In the rows, 128 means zero.
One hidden turn or mirror swaps the rows below in pairs. Which row is each named row swapped with?
j_364: [124 118 111 122 147  83 117 123 117 135 131 119 121  96 115 134 140 135
 135  84 116  95 148  98 152 130 146 130 117 141 112]
j_94: [124 103 158 124 118 122 120 116 133  99 127 156  92 137 111 123 170 110
 132 127 143  97 135 115 119 171 142 117 145 116 144]
j_410: [123  90 158 126 132 119 114 114 132  98 133 154  96 136 121 116 179 111
 132 142 141  99 123 116 116 164 128 121 132 121 126]
j_819: [135 125 117 129 138 111 134 135 125 149 128 131 122  83 124 131 128 126
 141  71 111  99 150 116 141 139 152 120 114 147 111]
j_108: [123 133 133 108 129 124 126 120 172 115 141 143  95 111 110 109 165 107
 185 139 128 119 111 109 143 152 146 114 123 130 128]
j_524: [161 118 111 132 126 113 144 134 143 123 126 130 121 145 147 145 120 141
  83 112 144 131 158 135 107 143 120 157 123 144 132]
j_305: [116  96 140 129 131 119 106 116 144  95 142 143 103 144 136 104 163 116
 122 169 156 112 136 106 119 133 114 134 135 130 121]
j_220: [127 123 128  97 112 110 122 122 162 117 153 116 125 123 128 118 166  90
 175 136 136 113  98 111 158 157 146 128 119 120 142]
j_193: [123 125 122  93 115 110 126 122 165 123 151 123 124 124 127 120 164  85
 168 131 131 115  91 114 155 152 145 133 122 120 145]
j_130: [127 132 115 124 148 144 140 129 171 107 130 148  83 104  96 105 156 134
 170 135 115 110 138 111 129 137 121 108 134 137 114]
j_451: [125 135 119 119 142 141 137 125 175 107 133 144  87 109  97 106 156 118
 183 145 121 117 123 107 133 134 132 120 136 130 116]
j_910: [133 120 114 121 143  93 125 128 115 144 126 117 126  90 124 133 132 132
 136  77 117 102 150 106 147 144 152 129 113 144 110]
j_311: [158 137 130 141 123 142 137 133 145 137 124 126 120  93 138 122 106 124
 136  72 112 108 139 144 139 152 140 126 106 143 135]
j_550: [147 114 115 123 141 112 122 132  96 103 132 109 150 131 117 144 144 143
 100 110 100 125  94 117 143 146 107 122 107 134 125]
j_893: [124 134 125 116 134 133 127 123 172 120 134 141  88 110  98 110 158 116
 191 136 128 118 116 105 139 136 143 118 133 127 122]
j_354: [121 122 104 114 152  82 125 129 113 138 137 120 127 103 118 133 136 135
 131  96 124 107 150  84 149 117 147 133 122 138 108]
j_461: [152 141 121 103 116 145 155 130 157 101 126 126 121 147 108 156 138 120
 155 123 128 152  96 124 128 147 142 119 143 103 157]
j_514: [160 139 132 118 102 153 147 134 144 118 119 141 124 135 109 146 135 120
 154 109 120 137  87 130 133 162 153 118 139 115 149]
j_93: [139 118 108 136 151 124 127 133 102  91 122 119 134 127 111 142 137 155
 103 117  92 122 110 102 142 126 101 118 122 123 121]
j_106: [124 125 126 133 114 130 114 126 101 129 121 135 126 104 137 146 107 122
 133 129 156 112 153  90 143 104 159 120 143 117 127]
j_784: [149 127 108 143 155 152 143 130 167 105 121 136  94 123 102 108 141 159
 136 126 110 122 145 118 108 126 101 129 129 143 116]
j_435: [117 118 128 148 125 136 106 124  89 130 118 140 123 104 128 138 119 123
 128 130 146 113 138  89 135 100 147 116 134 119 122]
j_382: [146 119 162 131 105 148 133 120 136 104 121 151 109 124 103 132 157 108
 147 118 129 106 105 122 129 167 151 110 138 102 140]
j_844: [136 113 133 123  97 111 117 123 137 145 131 128 133 130 164 147 115  99
 119 121 169 120 148 118 130 134 155 147 131 131 143]
j_591: [158 111 110 137 133 119 146 138 145 132 125 123 124 142 141 141 126 149
  90 110 140 138 162 134 100 134 118 151 124 144 125]
j_324: [146 113 113 134 136 112 124 137  96 107 130 115 154 124 121 136 141 141
 104 113 104 131  95 110 157 133 100 126 116 140 121]
j_174: [140 126  81 101 144 108 141 132 120 122 131 108 130 140 123 153 136 143
 132 139 143 155 107  81 141 115 121 145 136 123 134]
j_999: [122 116  96 111 152  75 119 120 113 136 139 117 129 107 119 138 144 142
 135 105 136 116 135  81 147 113 137 146 120 139 114]
j_860: [125 118  89 106 153  80 125 123 114 133 135 115 125 113 121 140 146 146
 135 101 133 117 146  87 142 118 143 134 127 136 113]
j_90: [126 119  84 103 151  84 122 122 115 128 141 109 131 122 119 140 148 141
 138 131 144 125 127  79 143 109 136 143 126 132 118]
j_262: [142 115 132 120  98 113 118 135 129 149 129 121 128 137 167 141 121 108
 122 121 169 121 157 117 137 148 158 134 135 125 146]
j_232: [152 145 139 147 115 157 132 138 150 126 129 122 134 102 148 127 105 119
 140  97 109 119 141 151 135 147 128 118 100 139 130]
j_329: [160 114 112 126 122 109 137 132 141 139 126 124 125 144 154 159 124 133
  94 109 151 135 163 137 110 145 133 153 122 134 139]
j_772: [131 119  79  98 145  96 131 124 116 125 138 110 131 131 118 148 151 143
 140 141 141 144 119  75 144 116 128 141 130 130 128]
j_630: [131 122 129 104 105 115 131 122 150 107 153 104 150 133 134 132 157  99
 142 128 119 125  81 128 158 168 130 132 113 121 142]
j_137: [139 129 129 143 113 169 128 143 161 107 141 127 118 138 158 110 113 113
 134 154 133 135 129 145 133 135 101 128 106 133 136]
j_814: [124 109 121 134 136 136 117 128 147 101 147 132 104 148 149 110 140 122
 124 187 153 132 132 121 120 123  94 134 122 133 126]
j_140: [118 118  78  99 148  86 116 122 116 133 141 111 132 122 118 136 149 143
 135 132 136 129 130  81 148 116 131 138 129 134 123]
j_71: [129 123 137 128 104 127 110 122 119 140 125 129 125 117 160 141 107 102
 129 128 169 116 151 112 137 126 168 135 126 122 140]
j_972: [138 113 120 146 143 133 120 127  79 110 112 135 120 111 109 145 130 152
 114 121 127 115 134  87 133 118 124 111 133 113 119]
j_518: [146 126 108 140 158 142 140 128 156 105 125 141  90 130 102 115 145 164
 133 130 114 125 151 122 102 135 102 127 127 152 111]
j_304: [145 129 115 137 160 146 143 138 154 103 126 139  91 118  99 106 144 167
 142 120 121 121 144 119 110 129 101 124 134 142 111]
j_22: [127 114 117 137 131 142 114 130 146  99 151 133 109 144 147 114 140 123
 122 183 151 127 132 119 124 126  90 132 120 137 126]
j_876: [149 117 129 123 104 114 127 129 139 140 142 123 134 139 163 154 120 103
 106 111 162 119 154 131 120 150 150 148 124 130 145]
j_947: [119 130 132 102 116 123 124 118 174 113 147 128 110 117 116 114 163 102
 187 136 134 117 106 106 153 150 144 125 124 121 137]
j_974: [125 115 137 121 110 115 109 122 117 138 131 129 122 123 159 142 109 106
 128 120 174 118 155 110 132 127 164 135 129 124 140]
j_679: [151 137 140 143 108 157 138 148 156 119 131 122 119 106 150 123 104 106
 136 100 120 116 134 157 138 149 120 123 104 134 139]
j_296: [159 144 124 105 107 159 152 140 150 115 124 132 124 142 110 153 132 120
 155 127 131 145  92 120 136 147 144 123 149 117 150]
j_817: [146 103 122 125 144 109 130 136 108 100 134 117 148 134 124 141 147 128
 103 111  92 125  86 117 142 142 102 119 108 137 126]
j_313: [145 128  82 102 142 123 144 134 126 117 138 117 128 140 113 157 135 145
 137 139 148 153 100  88 135 107 128 136 147 125 136]
j_433: [158 144 113 104 107 150 155 136 146 109 125 128 129 143 106 156 121 130
 153 132 128 153 100 114 135 137 144 114 150 123 152]
j_242: [133 129 122 133 158 147 143 122 167 108 125 144  85 114  92  98 152 142
 165 132 122 116 139 111 119 132 119 123 132 137 115]
j_669: [162 129 113 138 155 137 152 137 154 105 121 146  95 134 115 122 137 156
 117 122 118 127 152 124 102 135  96 139 133 148 119]
j_693: [137 112 130 109 114 114 123 126 142 104 148 103 153 129 135 138 160 104
 129 116 115 120  81 124 161 167 122 119 111 127 144]
j_321: [161 114 117 124 109 113 138 131 139 133 130 124 131 138 154 152 115 135
  87 109 153 129 160 135 119 150 134 151 125 137 136]
j_583: [128 121 123  95 107 109 130 120 152 116 159 113 140 124 129 127 163  88
 159 131 125 117  91 116 159 159 139 135 115 119 144]
j_868: [146 113 131 121 101 109 127 129 138 141 139 118 138 137 165 146 114 104
 105 118 161 122 155 131 128 149 150 147 125 133 144]
j_737: [142 129 131 136 136 116 132 125 132 141 120 122 125  83 128 124 118 125
 138  71 114  97 153 122 147 145 152 126 111 145 123]
j_579: [118 103 124 131 135 124 118 117 139  97 148 136 102 140 144 110 153 119
 118 180 151 113 128 124 114 119 102 133 125 122 119]
j_178: [144 111 116 124 146 116 126 132 102  99 131 110 144 127 122 151 145 144
  98 116  96 119 101 115 147 139  98 123 111 131 123]
j_537: [144 132 131 141 112 164 135 142 165 104 142 125 111 123 158 107 111 111
 133 147 132 133 128 154 138 141 102 125 108 137 140]
j_156: [110 100 125 125 137 125 108 119 139  96 150 130 103 151 146 112 146 122
 125 175 158 120 139 114 120 129  97 132 124 130 127]
j_184: [136 123 126 140 114 159 123 142 158 102 155 130 115 137 151 103 125 114
 130 166 136 128 126 141 139 130  88 130 112 135 131]
j_526: [138 122 120 132 141 103 121 128 123 141 127 123 123  83 122 126 126 130
 136  72 107  96 142 114 154 143 148 129 107 143 118]
j_443: [133 129 116 122 148 145 136 126 175 112 128 145  83 112  90 106 153 137
 178 133 118 118 129 106 123 133 134 123 136 128 120]
j_822: [155 141 142 141 123 137 136 135 152 133 118 127 123  81 135 129 116 119
 138  73 113 105 139 140 139 144 142 122 112 136 130]
j_181: [157 141 135 144 116 141 138 140 148 132 126 127 122  96 142 128 104 107
 137  81 109 104 140 138 142 145 142 127 106 142 132]
j_727: [120  93 139 132 137 120 109 117 136  97 142 140  98 150 129 105 166 123
 117 164 151 106 142 108 112 140 112 138 134 128 125]
j_838: [156 119 107 142 146 134 145 140 153 115 116 134 104 134 114 129 137 163
 109 125 128 136 154 130  97 130  96 141 129 149 114]
j_605: [124 131 127 106 118 124 125 120 171 114 147 133 111 112 121 107 167  94
 187 137 128 113  99 114 155 145 142 121 125 127 130]
j_528: [136 117 124 140 125 165 128 139 158 100 148 131 110 141 156 109 128 116
 131 170 138 134 123 134 127 129  91 129 108 129 129]
j_785: [161 143 120 108 110 152 149 139 150 106 121 129 125 143 103 152 130 118
 151 132 123 147  89 110 135 139 139 124 149 109 152]

j_184 pairs with j_329
j_313 pairs with j_693
j_232 pairs with j_669
j_679 pairs with j_838
j_435 pairs with j_94
j_972 pairs with j_382
j_974 pairs with j_305
j_528 pairs with j_321
j_784 pairs with j_311
j_583 pairs with j_772
j_550 pairs with j_785
j_526 pairs with j_443

One hidden turn or mirror swaps the rows below in pairs. Which row is each named row swapped with?
j_913: [130 141 106 160 136  88 130 134 155 124  90 104 122 162 146 138]
j_316: [120 128 131 131  88 119 125 117 126 160 110 123 107 143 142 139]
j_440: [141 125  90 123 161 118 127 137 142  81 105 129 123 155 106 151]
j_352: [125 117 147 152 102 132 132 124 126 149 109 137 115 166 158 139]
j_735: [113 111 143 138 103 128 132 114 131 156 110 111 107 161 145 117]
j_746: [122 138 109 154 122 109 141 153 145 132 101  92 140 154 156 148]
j_703: [117 103 127  96 107 158 123 118 153 119  92 119 126 130 129 126]
j_687: [135 125 121 107 114 164 124 112 135  92 141 126 106 140 139 121]
j_60: [136 148 101 124 155 118 152 135 141 138  99 138 135 123 114 158]
j_886: [137 148  94 109 151 109 147 145 132 115 112 149 138 148 103 155]
j_751: [161 156  94 122 150 129 134 134 139 115 102 126 107 121 110 133]
j_475: [116 159 106 147 128 107 134 150 159 128  97  98 124 168 153 140]
j_601: [117 104 133 144 100 123 117 113 139 161 105 120 107 157 140 137]
j_714: [121 116 140 105 123 162 136 111 142  88 127 132 124 152 159 131]
j_400: [112 147 105 152 124  88 135 138 151 127  97  96 129 158 146 138]
j_911: [121 141  85 118 149 106 146 130 145 120 111 122 141 119 111 138]
j_585: [134 138  98 118 170 107 144 129 131  91 110 127 131 161 106 152]
j_648: [131 129 154 143 109 162 141 137 128 133 112 129 137 158 154 135]
j_880: [142 133 101 130 151  96 133 143 139  93 102 154 120 164 116 159]
j_105: [109 114 145 110 111 152 136 115 151  99 127 137 108 182 122 142]
j_367: [118 125 138  93 112 172 124 127 154 106 109 133 126 159 127 141]
j_26: [129 144 120 149 125  84 138 124 149 127 100 101 127 180 144 144]
j_659: [140 144  86 106 162 128 150 144 120 102 106 126 114 130 122 138]
j_879: [102 111 139 153 116 124 117 123 136 150 102 132  98 167 144 139]
j_416: [143 122 133 106 114 175 136 113 135 100 120 125 130 140 122 118]
j_426: [128 125  86 114 161 100 143 127 141 117  94 126 123 146  98 119]
j_545: [127 157 118 141 131  92 142 139 137 128 110 107 115 172 164 151]
j_655: [137 122 126 109 112 158 131 100 135  90 136 122 117 169 141 117]
j_796: [144 167 110 116 137 104 147 138 118 138 109 118 109 151 152 161]
j_381: [116 133 156  95 111 156 136 126 157 121  96 116 129 138 131 131]
j_809: [108 109 143 141 106 124 129 111 141 153 111 117  98 164 140 124]
j_310: [144 129  99 111 157 102 155 129 114 102 115 152 125 140 139 143]
j_993: [131 117 137 138  99 123 124 123 133 168 109 134 111 164 130 132]
j_732: [139 122  87 126 162 116 141 148 105  95 109 142 116 153 133 131]
j_673: [126 130 135 125 113 173 123 125 131  91 118 132 119 187 130 129]
j_472: [148 123  84 117 145 123 158 149 114  88 106 132 122 144 127 131]
j_747: [113 110 128 106 113 155 133 107 135  91 118 136 108 162 103 126]
j_647: [117 113 142 109 120 164 121 103 134  94 103 142 112 164 119 132]
j_883: [130 148 100 159 137  93 131 131 145 131  94 102 123 154 158 136]
j_254: [116 114 124 114 125 160 114 103 167 110 102 119 118 152 119 110]
j_144: [131 121 134 110 121 174 159 135 143 117 107 108 115 146 112 110]
j_949: [149 144  93 117 151 110 135 141 108 107 114 138 108 178 115 151]

j_703 pairs with j_911
j_796 pairs with j_648
j_687 pairs with j_472
j_732 pairs with j_655

